Each path below is one point turned by a fixed rotation once a step. After each direction that follows a path, write how fast that rotation turns it, in degrees each step (0 if it stays still).
Each turn is a multiple of 5 degrees from 10 to 175, or 0.
Each row of a path follows its step; steps can be skipped.
Rotation 1:
step 0: [ 0.80 -2.84  0.59  1.66  1.60  0.70  0.78  1.98  4.20 -0.30  1.68  0.72
  1.64  4.73 -0.52  0.71  1.31  0.52 -0.99 -3.18 -1.14 -0.80 -0.12 -2.17
  0.48 -0.87 -0.18  2.13 -0.18  1.19  0.73 -0.53  0.27  0.62 -0.94  1.48
 -1.58 -1.03  1.31  1.21  0.19  1.74 -0.51 -1.39  1.06 -0.71 -0.14  0.60
  1.42 -1.49  0.53  3.76 -0.93  0.17  0.81  1.91 -0.41 -0.26]
step 1: [ 0.52  0.12 -1.35  1.26  0.27  0.11 -0.86 -0.69  3.23  0.76  1.70 -1.01
  2.01 -0.20 -0.67 -1.00 -0.18  0.05 -0.09 -1.90  1.52 -0.90 -0.23 -0.94
  1.38 -0.71  0.45  1.01  3.29 -0.42 -2.26  1.77 -0.50  0.40 -2.40  1.78
 -2.42 -2.84  2.49 -0.81  0.37  2.74  1.52 -0.35  2.44 -0.96 -0.83  1.12
  2.55 -1.95  1.60  2.43 -0.64 -2.03  1.33 -1.85 -1.01  0.48]
step 2: [ 1.16 -1.38 -3.05  0.44 -1.00 -0.43 -1.45 -1.17  1.95  0.59 -1.28 -0.06
 -0.20  1.86 -0.07  0.63 -1.24 -2.14  1.05 -3.74  0.68  1.64  0.71 -0.65
 -1.79  1.02 -1.05 -2.16 -0.86 -2.31 -1.18 -0.04  1.25 -0.31 -3.09  2.17
 -1.40 -2.55  0.21  0.37  0.74  2.41 -0.73 -0.68  0.53 -0.55  0.04  1.27
  2.20  0.14  2.08  1.88 -0.78 -1.90 -2.68 -2.42 -0.60 -0.84]
step 3: [-1.15  0.08 -1.73 -1.10 -0.21  0.42  1.62  2.31  1.66 -1.82 -1.75  1.22
  0.93  2.04 -1.65 -0.20  0.97 -1.59 -0.40 -2.09 -1.53 -0.50  1.61 -0.59
 -1.81  2.33 -0.57  1.05 -2.04 -0.71  0.42  1.41  0.33  1.23 -0.03  1.31
 -3.00 -1.57  1.33 -0.02  2.93  0.58 -0.97  1.68  3.39  1.10 -0.25  2.02
  2.02  0.90  0.89  2.71  0.58  1.13 -1.59 -2.82 -0.56  0.14]
step 4: [ 0.71 -0.14 -0.16 -1.07  0.39  1.62 -0.80  1.77  2.70  0.25  2.14  1.03
  1.26  1.40 -0.35  0.58  2.19  1.06 -0.16 -2.56  0.35 -3.06  0.38 -2.13
 -1.06 -1.15  1.35 -0.58 -0.62 -1.31  1.55  1.14 -0.17  0.35 -3.10  2.15
 -2.99 -2.68 -0.71  1.89  1.42  1.30  1.37  1.42  1.14  0.60 -0.94  0.06
  0.51  2.40 -2.08  2.87  1.65  1.58 -0.31 -0.68  0.52  1.27]
step 5: [ 0.45  1.96 -2.72  1.78 -0.33  0.30 -1.09  0.67  0.97  0.80  2.13 -1.42
  1.91 -2.01 -2.10  0.76  0.86  0.14  1.39  0.24  0.45  0.04 -0.23  1.38
  0.27 -2.34  0.79 -0.68  0.00 -1.07  0.52  1.39  1.42 -0.84 -3.04  2.51
 -1.23 -0.28 -0.07  2.55  0.82  3.34  0.98  2.43  2.92  2.18 -2.18 -0.12
  0.16  1.07  0.76  2.46 -0.45 -1.17 -1.42 -2.32 -1.22  0.35]
step 6: [-0.13 -1.14 -2.41  1.21  1.71 -0.62  0.31  0.27  1.81  0.51 -1.23 -0.52
  1.12 -0.48 -0.51  0.39  1.26  0.54  0.94  0.23 -0.84  0.62  2.65  0.65
 -1.67 -0.66 -0.92 -2.71 -2.04 -0.38  2.98 -0.74  0.97 -1.00 -2.44  2.26
 -0.03 -0.45 -1.45  2.28 -1.14 -0.18 -0.09  1.26  2.39 -0.87  0.48  3.26
  1.30  2.91  1.44  2.46 -2.96 -0.61 -1.92 -1.48 -0.89 -2.07]
step 7: [-2.78 -1.50  0.50 -0.06  2.98 -0.71  2.03  0.96  0.07 -1.26  0.81  0.08
  1.00 -0.41 -1.80  0.39  2.34 -1.10  0.97 -1.74 -0.71 -0.76  2.60 -3.45
 -0.70 -1.78 -0.12 -0.33  0.31  1.48  3.24 -0.08 -1.70 -0.42  0.92  3.60
 -1.51  1.67  0.92  0.31  0.61 -0.04  0.40  1.53  3.47  0.13  0.55  1.31
  0.47  0.23 -0.42  2.87 -0.45 -0.40 -1.55 -2.10 -0.59 -0.72]
step 8: [-0.60 -1.83  0.38  0.96  2.51  1.01  0.72 -0.08  2.06 -0.35  1.53 -0.72
  1.18  0.90 -1.93  0.84  3.68  1.39  1.48 -2.68  0.80 -0.40 -0.79 -2.85
 -0.85 -2.25 -0.63  2.69  0.27 -1.19  1.65  0.72  1.08 -0.66 -3.09  2.74
 -1.13  1.84 -0.60  1.64 -2.19  3.26  1.36 -0.94 -0.11 -0.83  0.54 -0.67
  0.16 -0.94 -1.55  1.94 -0.65  0.37  0.26 -0.63 -1.69 -0.12]
step 9: [ 0.45 -0.55 -3.28  2.13  2.21  0.95  0.20 -1.97  2.31 -0.05  1.90 -0.99
  1.31 -1.28 -0.72 -1.21  2.95 -0.90  0.81 -1.30  1.61  0.20  0.65  1.02
  0.51  0.47  0.60  0.80 -0.01 -0.93 -1.01  0.20  2.04 -1.33 -0.43  2.70
 -1.41  0.81  0.70 -0.41 -1.42  3.53  0.80 -0.55  3.72  0.29  0.05  2.20
  0.64 -1.58  1.53 -0.27 -0.83 -1.34  1.45 -0.55 -2.38 -2.52]
step 10: [ 0.61 -2.56 -1.44 -1.02  1.61 -0.68  0.87 -3.61  1.85  1.44 -2.30 -0.47
 -0.12  0.65  0.97 -1.35  1.90 -0.97  0.92 -1.49  1.48  3.17  1.93 -0.58
 -2.15  1.43 -0.12 -1.69 -0.56 -0.42  0.13  1.52  0.52 -1.08 -0.30  4.75
 -1.75 -0.86  0.01 -0.08  0.95  0.73 -0.08 -0.69  1.70 -1.23  1.72  2.03
  2.29 -0.27 -1.64  1.39 -0.25 -0.29 -0.31 -1.27 -0.17 -1.89]
Directions:
[ 0.17  0.25  0.30  0.76  0.13 -0.48 -0.54 -0.75 -0.25  0.30 -0.21 -0.71
 -0.21  0.08  0.94  0.14  0.27 -0.16  0.22  0.87  0.22  0.29 -0.03  0.64
  0.41  0.38  0.16 -0.67  0.03  0.32 -0.12 -0.04 -0.13  0.29 -0.18  0.32
 -0.09 -0.35  0.26  0.21 -0.17 -0.13  0.48 -0.29  0.15  0.36  0.21 -0.09
  0.56 -0.23  0.45  0.87 -0.94 -0.10  0.23 -0.74  1.20  0.01]
85
[ 0.30 -0.44  0.84 -0.76 -0.05 -0.50  0.18  0.26 -0.96  0.70 -0.04  0.14
  0.25 -0.09  0.16  0.55 -0.25 -0.28  0.14 -0.03  0.06  0.50  0.14 -0.38
  0.26  0.02  0.33 -0.53  0.17 -0.58  0.04 -0.20  0.03 -0.81  0.05  0.70
 -0.08 -0.50  0.54 -0.22 -0.19  0.36  0.79  0.18 -0.13 -0.42 -0.43 -0.17
 -0.73 -0.17 -0.49  0.28  0.94 -0.94  0.17 -0.52  0.07  0.22]
125
[ 0.43  0.93 -0.34  0.36 -0.04 -0.09  0.22  0.34 -0.30  0.28  0.37 -0.53
 -0.31  0.17  0.18 -0.55  0.72  0.11  0.75  0.26  0.20 -0.40  0.24 -0.24
 -0.74  0.01 -0.40  0.01  0.42  0.38 -1.09 -0.44 -0.07 -0.59 -0.65 -0.21
 -0.02  0.16 -0.28  0.48 -0.15  0.20  0.07 -0.13 -0.87  0.02 -0.77  0.87
 -0.17 -0.52  0.48 -0.38  0.48 -0.41 -0.35 -0.33 -0.21  0.26]
100
[-0.57 -0.11 -0.50  0.12  0.24 -0.64  0.24  0.68  0.41 -0.05 -0.07 -0.26
 -0.07  0.42 -0.29  0.37 -0.16  0.27  0.73  0.46  0.08  0.06 -0.14 -0.29
  0.71  0.34  0.48 -0.65 -0.07  0.31 -0.20  0.12 -0.17  0.56  0.76  0.36
 -0.14 -0.30  0.23  0.44  0.22  0.04  0.22 -0.19 -0.21 -0.18  0.44  1.59
  0.06  0.56 -0.21 -0.36  0.59  0.33  1.00  0.52  0.02  0.07]
115
[-0.25 -0.42 -0.17 -0.40  0.49 -0.31 -1.17 -0.38 -0.01 -0.08 -0.80  0.17
  0.06 -0.45  0.19 -0.13  0.29  0.01  0.08 -0.41  0.37 -0.27 -0.68 -0.26
 -0.28  0.10 -0.92  0.59 -0.08  0.54 -0.55 -0.23  0.45  0.11  0.42  0.11
  0.05 -0.70  0.90 -0.40  0.05  0.29  0.58 -1.20  0.05  0.27 -0.01  0.15
 -0.31 -0.22  0.22  0.21  0.41  0.51 -0.29  0.05 -0.51 -0.42]
45
[ 0.01 -0.92  0.57  0.36  0.19  0.15  0.06  0.18  0.50  0.11 -0.01 -0.47
 -0.34  0.51 -0.38  0.15  0.14 -0.12 -1.19  1.02  0.07  0.10 -0.33  0.66
 -0.82 -0.31  0.25 -0.19  0.47  0.25 -0.80 -0.41 -0.05  0.22  0.01  0.63
  0.29 -0.10 -0.09 -0.58  0.35  0.06 -0.82 -0.34 -0.08 -0.22  0.19 -0.29
  0.43 -0.63 -0.24 -0.35  0.73 -0.43  0.33  0.09 -0.16 -0.41]
25
Rotation 2:
step 0: [-0.79  0.91 -2.62  1.93 -0.29  0.83  0.44  0.31 -0.34 -0.97  2.68  1.54
 -1.78 -1.50  0.88 -0.53  0.22  2.02 -1.74  0.45  2.32  0.34 -0.11 -2.35
 -0.94 -1.29 -0.74 -1.05  2.75  1.14 -2.87 -3.08  1.72  2.92  0.53 -1.01
 -1.75  2.65 -0.03  0.03 -2.26 -0.71  1.83  2.32 -1.36 -1.11 -1.18 -1.26
 -0.92  3.72 -2.24  1.05  0.09  0.90 -0.01  2.27  2.19  0.92]
step 1: [-2.04  1.66 -0.96  0.93  0.75  2.45  0.06 -0.88  1.87 -2.31  0.83  0.09
 -1.49 -0.53 -0.02  1.67  0.31  0.38 -1.66  0.35  2.67 -3.31  0.91  0.87
 -1.57  2.28  0.27  2.52 -0.22  0.84 -3.68  0.30 -2.27  2.08 -2.18 -0.88
  0.11  0.73 -1.01 -0.88 -0.53  0.99  1.33  0.49  2.30 -0.43 -3.62  2.37
 -1.76  0.49 -1.75 -0.10 -1.83 -2.13 -0.22  0.78  3.37 -1.61]
step 2: [-0.06  0.08 -0.66 -0.59  0.93  3.73 -0.85 -1.82  0.64  0.54  1.10  0.40
 -1.04 -1.24  1.73 -0.15  1.18  1.28 -3.08  0.02  2.58 -1.08 -0.40 -0.53
 -1.38 -1.52  3.05 -1.57  0.28  0.59  0.19 -0.11  1.64  0.47  0.40  1.55
 -0.30  2.22 -2.32  0.34  4.06  2.29 -0.08  1.56 -1.14 -0.55 -3.30  1.84
 -1.27  1.47  0.36 -0.54 -1.94 -0.54  4.07 -2.17  1.71  1.18]
step 3: [-2.83  0.54  2.53 -3.06  0.87  2.48 -1.12  0.91 -1.05 -1.65  0.64  0.13
 -1.89 -0.88 -1.10  0.96 -1.49  1.55  0.42  0.24  0.13 -1.38  1.78 -3.04
 -0.54 -3.34  0.64  0.84  1.46  0.30 -1.11 -0.06  0.46  0.54 -2.57  0.06
  2.12  1.28 -0.74 -3.42 -0.45  0.14  2.36  0.88 -1.67 -1.04 -2.51  0.95
 -1.18  0.53 -1.14 -2.37 -2.78 -0.19  0.82  0.28 -1.02  3.59]
step 4: [-3.60 -0.62  2.71  0.42  1.82  0.95 -0.20 -1.49 -1.71 -0.75  0.21  1.66
 -0.89  0.53  2.08  1.18 -0.33 -1.97 -3.29  2.28 -1.66  0.35  1.37 -0.81
 -0.24 -0.05 -2.24 -0.54  1.28 -2.23 -1.95  1.13  1.11  1.62  0.58  1.58
 -1.50  3.61 -1.13 -1.06  1.06  2.75  0.21 -0.63  1.05 -2.75 -3.11 -2.75
 -1.35  1.55 -0.02 -0.56 -2.04 -1.97 -0.91  0.14 -0.36  0.46]
step 5: [-2.86 -2.80 -2.30  0.54 -0.22  2.41  0.98  0.20 -0.28  2.33  0.97  0.43
 -1.42  2.76  0.10  1.02 -0.18  0.27  0.02  1.65 -0.60  0.23  1.57  0.58
 -0.59 -0.27  1.22 -0.67  1.34 -0.66 -1.24  0.32  1.53  1.40  0.32  0.40
  0.93  4.02 -1.98 -2.54  0.05 -0.67 -1.11  1.01  0.91  1.98 -4.49  0.10
  2.11 -0.24 -1.47 -2.38 -1.28  3.28 -2.29  0.11  2.31  1.11]
step 6: [-0.40 -1.73  0.52 -1.47  1.04  0.62  1.83 -0.94 -1.50 -1.73  0.92 -2.98
 -0.53 -1.47  1.97 -1.27  2.77 -1.59 -0.08  0.27 -0.27  1.67  0.42 -0.08
  1.28 -0.53  1.62 -0.58 -0.89 -1.35 -3.19 -1.39 -0.66  2.27  0.34 -1.56
 -0.33  2.68 -2.74  0.19 -3.49 -0.39  0.75 -0.76 -0.46 -1.05 -2.42  2.01
  0.87  3.60  1.11 -2.38 -3.43  0.95  0.23  0.84  2.36  0.84]
step 7: [ 0.54  0.03  0.81  1.69  1.17  0.26 -1.59 -1.79 -0.68 -1.08 -0.12  2.69
 -0.94  2.47  3.63  0.60  1.72  2.83 -1.41 -0.06  0.66  0.80 -0.06  0.41
 -2.00 -2.51  1.80  2.03 -0.95  0.34 -1.63 -3.63  0.70  2.21 -0.64 -1.57
 -0.13  3.85 -1.35 -0.99 -1.38  0.09  2.18  1.45  1.53  0.63 -0.45  0.01
  1.47  0.36 -0.18  1.67 -1.92 -1.45 -0.72  2.40  2.39  2.54]
step 8: [-1.36 -1.68  1.31  2.44 -0.02  1.35  0.12 -1.20 -0.41  1.80  1.43 -2.43
  0.20 -2.78  0.30  0.99  0.84 -0.29 -1.13 -1.54  3.47 -1.70  0.65 -1.86
 -0.95  1.08 -0.55  2.38 -0.52 -0.02 -1.28 -1.71  0.64  1.76 -3.66  0.07
  1.39  2.39 -3.83 -2.07  0.43 -0.14  0.63 -0.62 -0.87 -0.68 -2.08 -1.71
 -0.51  0.79 -1.34  2.64  0.04 -0.43  0.08  0.14  4.38  1.22]
step 9: [ 0.00 -2.36  0.65  0.63 -1.80  2.99  1.64 -3.06 -2.46 -0.66  0.58  0.26
 -1.92  0.63 -1.27  0.67  2.73  2.22 -0.14  1.46  0.46 -1.24  3.06 -2.40
 -2.26 -0.89 -0.82  1.82 -0.40  0.36 -0.70 -0.19  0.77  2.18  0.38  1.18
  0.08 -1.29 -1.67  0.82  2.57  2.87 -0.34 -0.24  0.42 -0.87 -1.17  2.75
 -0.07  1.11 -1.50 -0.09 -3.75 -0.60  2.52  1.54  2.39  1.21]
step 10: [-3.12  2.29 -0.62  0.76  0.27  2.11  2.44 -0.31 -0.76  0.06 -0.28  1.01
  0.40 -0.34  1.85  3.09  0.85  0.93 -1.43 -1.06  0.74  0.32 -0.63 -4.30
 -0.23 -1.59 -2.01  1.14  0.22  0.60 -0.57 -2.08  0.68 -0.39  2.52 -1.97
  2.83  2.10 -2.31 -1.65  1.55  0.44 -0.63  1.23 -2.33 -1.28 -0.98  1.34
 -0.59  1.52 -1.98 -2.56 -2.79 -1.27 -0.38 -1.41 -0.28  2.51]
Directions:
[ 0.15  1.12 -0.43  0.48 -0.83  0.10  0.03  0.19  0.08  0.15  0.15  0.39
 -0.57 -0.60 -0.03 -0.16 -0.12  0.42 -0.34 -0.34  0.24 -0.96 -0.52  0.04
  0.21 -0.01 -0.53 -0.01  0.46  0.42 -0.20  0.58 -0.02 -0.09  0.04 -0.81
 -0.34 -0.79 -0.06  0.70  0.67 -0.14 -0.10  0.63 -0.29 -0.40 -0.55  0.43
 -0.81  0.12 -0.74 -0.05 -0.19 -0.19  0.11  0.05 -0.51  0.03]
35
[ 0.22 -0.10  0.52 -0.45 -0.13 -0.41  0.36  0.46 -0.49 -0.56 -0.24  0.45
 -0.46 -0.58 -0.24  0.02  0.70  0.13  0.43  0.33  0.23  0.35  0.32  0.21
  0.45 -0.58 -0.27 -0.41 -0.08  0.31  0.18 -0.40  0.18 -0.19  0.45  0.13
 -0.08  0.29 -0.08 -0.38 -0.39  0.49  0.04  0.04 -0.33  0.11  0.72  1.17
 -0.96  0.60 -0.34 -0.65  0.79  0.18  0.10  0.84 -0.11  0.62]
110
[ 0.54  0.11  0.45  0.32  0.33  0.18 -0.47 -0.28  0.20  0.00 -0.16  0.32
 -0.19  0.81  0.87  0.98  0.55 -0.10 -0.81  0.13 -0.19  0.34  0.08  0.16
 -0.12  0.11  0.18 -0.36  0.07 -0.04  0.07 -0.23  0.84  0.10 -0.15 -0.30
 -0.01  0.01 -0.23  0.81  1.02  0.72 -0.14  0.53  0.76 -0.15  0.85  0.27
  0.20 -0.11  0.11 -0.68  0.08  0.07 -0.09  0.30 -0.41 -0.72]
140
[-0.45 -0.07 -0.49 -0.06  1.05  0.56  0.02  0.02 -0.61  0.00 -0.50  0.17
 -0.24 -0.14  0.57 -0.25  0.37 -0.07  0.13 -0.88  0.11 -0.29  0.10  0.24
 -0.22 -0.35  0.77 -0.23 -0.50  0.54  1.02  0.25 -0.44  0.17  0.35 -0.39
  0.00 -0.41 -0.11  0.20 -0.14 -0.77 -0.14 -0.03 -0.60  0.06  0.71 -0.26
 -0.10  0.08  0.36 -0.96 -1.08 -0.09  0.22  0.04 -0.17  0.15]
95
[ 0.27 -0.19  0.06 -0.44 -0.89 -0.08 -0.87 -1.01 -0.78 -0.44 -0.23  0.72
  0.26  0.14  0.19 -0.69  0.12  0.83 -0.41  0.14 -0.23 -0.03 -0.68 -0.13
  0.21  0.40  0.10 -0.46 -0.35  0.14  0.39  0.46  0.08  0.42  0.57  0.75
 -0.61  0.22  0.18  0.54  0.10  0.29 -0.02 -0.84 -0.04 -0.12 -0.17 -0.52
 -0.07  0.78  0.00  0.11 -0.09  0.29  0.30  0.01  0.44 -0.21]
155
[-0.03  0.83  0.29  0.64  0.33 -0.14  0.07  0.43 -0.38 -0.54 -0.28  0.83
  0.61  0.40  0.03 -0.25  0.24 -0.10 -0.63  0.13 -0.12  0.25 -0.29  1.10
 -0.66  0.46 -0.36  0.52 -0.56 -0.49  0.58 -0.01 -0.34  0.08  0.55  0.08
  0.37  0.59 -0.24 -0.64  0.05 -0.14  0.06 -0.03 -0.49 -0.29 -0.44  0.39
  0.06 -0.53 -0.65 -0.06  0.33 -0.87 -0.15 -0.44  0.12 -0.40]
120
